50 stands for zero in the data rows.
Each row below has a hidden score, from 0 to 40, with 20 about the middle. What is it? The score is a weighted sum of the row's numbers plus the product of two more (or one squared), each taken from its middle value.
(51, 52, 60, 39, 37, 39, 54, 47, 56, 42, 52, 35, 63, 86, 35, 76) ~ 28
(41, 31, 43, 52, 64, 44, 48, 50, 37, 48, 56, 70, 47, 42, 52, 45) ~ 22
(52, 44, 63, 63, 63, 56, 56, 67, 69, 47, 49, 41, 49, 43, 72, 72) ~ 29
(40, 30, 38, 42, 74, 69, 36, 93, 74, 30, 30, 32, 31, 53, 52, 62) ~ 16
(40, 47, 41, 50, 78, 62, 48, 63, 51, 61, 39, 39, 48, 38, 65, 55) ~ 9
(60, 45, 58, 47, 40, 38, 71, 46, 44, 26, 60, 44, 66, 75, 42, 60) ~ 24
(49, 42, 57, 44, 64, 49, 49, 88, 56, 46, 50, 32, 51, 62, 46, 62) ~ 18
(64, 86, 58, 33, 35, 32, 65, 39, 46, 54, 63, 50, 68, 51, 46, 54) ~ 15
(60, 59, 69, 51, 40, 37, 66, 37, 43, 59, 71, 43, 68, 51, 53, 47) ~ 21
(25, 23, 43, 58, 41, 39, 33, 28, 29, 62, 42, 72, 33, 33, 41, 33) ~ 28
(61, 60, 59, 46, 44, 47, 46, 62, 82, 41, 33, 37, 59, 53, 46, 63) ~ 23
(53, 50, 41, 51, 78, 51, 50, 60, 50, 55, 45, 56, 48, 41, 65, 49) ~ 12
(58, 44, 51, 62, 75, 59, 55, 28, 32, 46, 78, 47, 71, 46, 63, 47) ~ 2
(43, 28, 37, 74, 79, 99, 46, 62, 41, 48, 42, 38, 42, 37, 71, 27) ~ 4
(63, 91, 52, 41, 45, 48, 48, 54, 66, 71, 39, 37, 53, 62, 45, 64) ~ 18
(48, 50, 45, 52, 47, 56, 36, 33, 27, 67, 52, 70, 41, 32, 51, 36) ~ 17
(43, 99, 49, 28, 35, 27, 65, 47, 49, 50, 59, 37, 50, 69, 36, 50) ~ 19
(59, 42, 59, 47, 42, 36, 52, 41, 46, 37, 51, 41, 67, 84, 42, 57) ~ 20
(71, 72, 49, 64, 61, 64, 65, 33, 36, 66, 58, 44, 60, 44, 68, 42) ~ 5
(55, 62, 45, 54, 50, 81, 46, 43, 67, 41, 43, 46, 55, 37, 56, 41) ~ 9
(36, 40, 28, 37, 43, 43, 36, 35, 37, 44, 60, 75, 40, 36, 39, 39) ~ 16
(41, 46, 38, 51, 28, 45, 42, 35, 39, 41, 29, 76, 40, 34, 42, 56) ~ 28
(45, 47, 42, 31, 30, 32, 47, 39, 35, 42, 47, 76, 52, 45, 39, 51) ~ 28
(64, 41, 45, 53, 62, 68, 60, 59, 49, 89, 56, 37, 45, 45, 65, 70) ~ 11
(52, 56, 54, 59, 61, 88, 46, 72, 75, 49, 32, 36, 38, 38, 56, 40) ~ 16
(55, 44, 55, 68, 74, 67, 59, 76, 61, 60, 42, 32, 51, 43, 73, 53) ~ 16
(50, 47, 48, 38, 41, 47, 48, 54, 88, 37, 31, 35, 53, 42, 57, 68) ~ 23
(62, 83, 62, 63, 42, 60, 40, 43, 61, 53, 46, 44, 52, 43, 60, 58) ~ 29
(71, 36, 61, 88, 56, 56, 56, 43, 49, 48, 39, 41, 64, 47, 73, 60) ~ 25
(39, 52, 58, 31, 48, 33, 60, 43, 53, 33, 43, 37, 74, 79, 26, 63) ~ 22
(54, 53, 45, 28, 43, 22, 53, 46, 31, 52, 82, 63, 62, 52, 43, 49) ~ 15
(43, 28, 41, 52, 54, 49, 46, 27, 34, 49, 61, 71, 45, 40, 40, 27) ~ 20
(53, 61, 54, 57, 51, 50, 45, 63, 64, 66, 29, 38, 45, 38, 70, 45) ~ 23
(67, 55, 54, 58, 53, 46, 65, 40, 45, 81, 51, 42, 59, 48, 57, 39) ~ 12
(64, 61, 56, 51, 41, 39, 68, 44, 54, 36, 60, 41, 61, 63, 54, 43) ~ 16
(57, 47, 52, 52, 54, 57, 58, 60, 79, 32, 43, 39, 50, 42, 54, 68) ~ 19
(59, 34, 47, 43, 49, 60, 57, 64, 80, 34, 47, 38, 59, 49, 54, 70) ~ 14
(53, 22, 44, 55, 51, 58, 41, 50, 35, 85, 42, 66, 41, 35, 49, 24) ~ 17
(34, 40, 51, 59, 59, 82, 59, 75, 46, 75, 32, 42, 37, 31, 64, 49) ~ 26
(76, 49, 67, 72, 45, 76, 46, 51, 58, 41, 46, 34, 66, 45, 76, 45) ~ 17
(45, 31, 48, 49, 83, 41, 51, 81, 47, 44, 33, 34, 42, 65, 44, 61) ~ 26
(55, 73, 53, 48, 59, 51, 65, 52, 53, 68, 55, 38, 65, 47, 56, 64) ~ 13
(50, 48, 54, 63, 53, 55, 58, 37, 37, 74, 58, 52, 40, 39, 69, 47) ~ 23
(43, 68, 39, 32, 30, 24, 44, 55, 42, 36, 62, 40, 44, 93, 26, 52) ~ 16
(50, 80, 55, 28, 33, 43, 49, 39, 56, 43, 37, 41, 57, 81, 43, 51) ~ 22
(60, 52, 51, 45, 40, 43, 63, 29, 41, 38, 64, 60, 67, 52, 45, 49) ~ 17
(32, 39, 39, 48, 39, 34, 39, 34, 30, 52, 48, 75, 29, 29, 35, 31) ~ 29
(69, 43, 61, 71, 42, 61, 46, 48, 64, 45, 29, 55, 52, 40, 62, 73) ~ 30
(58, 63, 55, 61, 55, 71, 45, 57, 57, 67, 49, 38, 61, 36, 71, 35) ~ 14
(50, 37, 47, 51, 49, 58, 39, 39, 41, 41, 59, 65, 49, 41, 50, 31) ~ 15
(39, 51, 34, 38, 50, 43, 34, 26, 37, 64, 37, 74, 42, 34, 44, 31) ~ 15
(76, 46, 61, 78, 57, 70, 61, 53, 43, 45, 58, 47, 59, 39, 72, 54) ~ 14
(52, 89, 61, 45, 43, 56, 40, 42, 55, 39, 52, 56, 62, 45, 37, 39) ~ 16
(48, 39, 53, 31, 49, 44, 55, 50, 50, 34, 70, 62, 52, 67, 50, 44) ~ 25
(49, 27, 45, 79, 95, 48, 54, 61, 41, 44, 52, 41, 46, 49, 69, 58) ~ 12
(55, 44, 48, 58, 46, 48, 53, 35, 52, 32, 43, 66, 51, 39, 63, 41) ~ 20
(47, 39, 49, 53, 84, 62, 48, 77, 77, 45, 43, 36, 33, 50, 55, 53) ~ 17
(56, 62, 53, 44, 34, 47, 57, 42, 47, 20, 75, 50, 76, 58, 53, 62) ~ 13
(42, 56, 52, 27, 42, 42, 58, 60, 36, 99, 44, 34, 44, 50, 43, 42) ~ 21
(63, 80, 55, 55, 35, 58, 49, 50, 64, 73, 39, 37, 57, 43, 51, 53) ~ 25
(67, 61, 66, 58, 38, 55, 63, 42, 52, 54, 44, 46, 73, 50, 66, 46) ~ 22
(64, 64, 64, 63, 48, 64, 68, 48, 61, 36, 47, 46, 70, 49, 67, 50) ~ 21
(37, 47, 55, 70, 73, 98, 45, 65, 62, 49, 33, 36, 34, 33, 68, 41) ~ 21
(49, 35, 55, 79, 59, 57, 63, 37, 38, 67, 45, 51, 56, 44, 84, 53) ~ 30
(48, 39, 40, 34, 46, 55, 58, 75, 91, 39, 35, 32, 35, 48, 39, 66) ~ 21
(72, 64, 55, 63, 45, 54, 61, 45, 45, 40, 59, 44, 66, 51, 51, 62) ~ 12
(48, 45, 51, 60, 40, 55, 53, 40, 36, 56, 44, 68, 60, 33, 59, 43) ~ 22
(47, 33, 47, 42, 73, 47, 47, 88, 57, 64, 40, 35, 45, 67, 39, 66) ~ 17
(49, 41, 45, 54, 56, 83, 36, 60, 64, 62, 43, 39, 47, 36, 62, 48) ~ 12
(62, 46, 46, 79, 61, 77, 46, 53, 66, 73, 29, 46, 43, 36, 65, 48) ~ 21
(46, 45, 52, 49, 60, 81, 46, 65, 77, 28, 32, 36, 32, 38, 57, 50) ~ 22
(46, 39, 46, 58, 57, 48, 61, 49, 47, 33, 65, 65, 63, 52, 55, 53) ~ 18
(63, 60, 61, 53, 48, 59, 57, 45, 65, 65, 34, 54, 50, 37, 64, 54) ~ 24
(52, 62, 58, 46, 44, 61, 60, 61, 69, 67, 39, 36, 48, 44, 56, 54) ~ 24
(39, 76, 41, 35, 30, 32, 41, 25, 39, 81, 49, 66, 43, 40, 38, 39) ~ 20
(36, 37, 47, 41, 67, 44, 52, 84, 53, 52, 48, 32, 36, 74, 34, 65) ~ 24
(49, 34, 41, 56, 45, 54, 53, 47, 42, 40, 65, 67, 56, 42, 50, 53) ~ 16
(75, 39, 67, 94, 52, 70, 57, 35, 48, 56, 34, 40, 61, 40, 65, 48) ~ 25
(38, 54, 50, 33, 42, 32, 62, 34, 34, 33, 72, 46, 58, 87, 32, 53) ~ 22
(46, 60, 55, 37, 46, 44, 60, 76, 58, 44, 29, 30, 52, 71, 40, 69) ~ 26
(28, 52, 37, 32, 29, 14, 39, 28, 36, 41, 66, 73, 49, 42, 34, 34) ~ 19
(49, 48, 49, 50, 47, 47, 54, 62, 86, 48, 31, 36, 51, 40, 58, 64) ~ 28
(41, 48, 40, 24, 31, 24, 48, 30, 33, 56, 65, 73, 35, 48, 30, 42) ~ 34
(40, 42, 49, 41, 28, 32, 54, 35, 32, 56, 67, 71, 35, 42, 32, 48) ~ 36
(31, 34, 55, 44, 59, 42, 62, 84, 59, 53, 44, 34, 41, 70, 40, 56) ~ 30
(37, 40, 51, 36, 57, 44, 52, 79, 52, 69, 52, 31, 50, 79, 35, 65) ~ 21
(61, 46, 40, 60, 62, 44, 51, 48, 44, 66, 58, 37, 58, 67, 46, 56) ~ 6
(43, 35, 49, 39, 99, 58, 51, 63, 43, 61, 45, 45, 40, 44, 48, 45) ~ 36
(31, 34, 52, 43, 77, 42, 42, 72, 54, 38, 29, 31, 38, 76, 37, 69) ~ 26
(53, 54, 49, 41, 71, 89, 40, 52, 62, 59, 49, 35, 47, 38, 63, 42) ~ 4
(46, 49, 58, 42, 45, 37, 50, 71, 62, 47, 46, 31, 38, 84, 31, 72) ~ 30
(47, 47, 59, 58, 67, 70, 52, 73, 55, 72, 37, 35, 45, 46, 55, 62) ~ 22
(66, 59, 58, 52, 58, 42, 62, 58, 56, 43, 43, 34, 59, 52, 55, 74) ~ 18
(75, 42, 57, 47, 53, 51, 60, 68, 63, 49, 57, 36, 49, 47, 48, 63) ~ 20
(23, 34, 26, 36, 36, 38, 31, 36, 34, 49, 49, 75, 15, 35, 32, 24) ~ 29
(53, 74, 52, 32, 32, 53, 64, 52, 51, 69, 64, 47, 51, 48, 48, 55) ~ 19
(63, 41, 59, 36, 52, 66, 46, 75, 86, 33, 39, 32, 55, 56, 57, 51) ~ 14
(51, 45, 43, 40, 42, 48, 37, 52, 99, 39, 32, 31, 36, 55, 36, 51) ~ 21
(63, 55, 61, 84, 52, 65, 58, 53, 49, 50, 44, 36, 66, 42, 69, 47) ~ 24
(53, 50, 43, 63, 56, 61, 45, 48, 46, 51, 48, 61, 46, 43, 59, 34) ~ 12
(64, 73, 54, 36, 53, 50, 54, 61, 60, 41, 62, 50, 66, 47, 49, 62) ~ 10
(58, 52, 56, 40, 46, 53, 68, 54, 41, 51, 69, 44, 65, 67, 46, 68) ~ 19
(50, 30, 55, 51, 89, 73, 44, 61, 48, 59, 41, 48, 39, 41, 78, 47) ~ 21
(56, 39, 64, 47, 45, 46, 64, 83, 67, 41, 48, 32, 53, 79, 45, 63) ~ 28
(50, 54, 53, 36, 61, 44, 58, 69, 55, 67, 66, 39, 48, 59, 52, 63) ~ 17
(42, 45, 55, 41, 64, 47, 44, 51, 79, 39, 37, 34, 46, 74, 43, 52) ~ 23
(45, 43, 45, 59, 81, 56, 48, 71, 44, 56, 51, 43, 46, 43, 58, 63) ~ 13
(47, 98, 54, 36, 29, 36, 48, 44, 38, 43, 64, 60, 51, 46, 40, 44) ~ 19
(43, 51, 50, 43, 44, 30, 56, 60, 55, 56, 43, 34, 50, 86, 47, 71) ~ 31
(53, 50, 57, 55, 59, 45, 54, 59, 49, 74, 49, 31, 46, 71, 48, 64) ~ 23
(32, 45, 30, 31, 24, 22, 36, 30, 28, 38, 43, 78, 34, 33, 27, 23) ~ 30
(53, 65, 56, 50, 57, 57, 49, 56, 47, 72, 62, 41, 62, 45, 57, 47) ~ 12
(42, 29, 30, 50, 37, 46, 33, 33, 31, 44, 46, 77, 32, 34, 57, 38) ~ 20
(57, 47, 43, 49, 55, 53, 54, 59, 48, 28, 39, 63, 47, 45, 55, 61) ~ 28
(53, 39, 55, 49, 54, 47, 58, 54, 50, 35, 62, 57, 43, 51, 58, 52) ~ 29
(73, 43, 65, 92, 53, 60, 69, 44, 48, 39, 44, 36, 71, 46, 63, 56) ~ 22
(59, 60, 60, 39, 51, 45, 36, 52, 67, 40, 50, 40, 48, 71, 45, 67) ~ 20
(38, 38, 55, 56, 42, 49, 30, 36, 39, 63, 41, 73, 30, 34, 47, 34) ~ 30
(42, 44, 46, 42, 65, 45, 48, 67, 74, 33, 43, 32, 46, 74, 40, 45) ~ 15
(46, 40, 41, 64, 43, 76, 33, 43, 38, 32, 34, 71, 43, 34, 48, 39) ~ 18
(57, 54, 51, 44, 51, 38, 63, 49, 44, 62, 76, 47, 43, 65, 33, 53) ~ 22
(35, 56, 42, 36, 23, 33, 29, 23, 30, 44, 51, 77, 45, 34, 28, 33) ~ 21
(28, 40, 36, 30, 28, 25, 31, 29, 29, 49, 36, 79, 33, 32, 25, 23) ~ 32
(45, 44, 53, 31, 50, 39, 46, 57, 37, 39, 68, 39, 44, 86, 40, 50) ~ 22
(43, 41, 52, 42, 95, 61, 55, 63, 56, 44, 40, 43, 33, 43, 59, 59) ~ 38
(52, 36, 50, 56, 59, 55, 58, 50, 45, 28, 54, 62, 64, 45, 57, 67) ~ 20
(48, 55, 50, 44, 41, 44, 61, 55, 61, 41, 54, 41, 67, 71, 52, 66) ~ 25
(42, 35, 32, 48, 34, 33, 42, 28, 35, 36, 54, 75, 42, 42, 32, 29) ~ 20
(47, 28, 37, 38, 66, 53, 32, 89, 75, 31, 26, 31, 26, 52, 36, 36) ~ 18
(49, 40, 39, 57, 61, 74, 48, 56, 48, 76, 17, 45, 40, 35, 74, 37) ~ 13
(38, 39, 30, 42, 41, 27, 43, 39, 31, 65, 52, 73, 34, 33, 38, 34) ~ 21
(60, 52, 55, 46, 34, 44, 56, 40, 47, 34, 58, 44, 76, 76, 32, 75) ~ 19
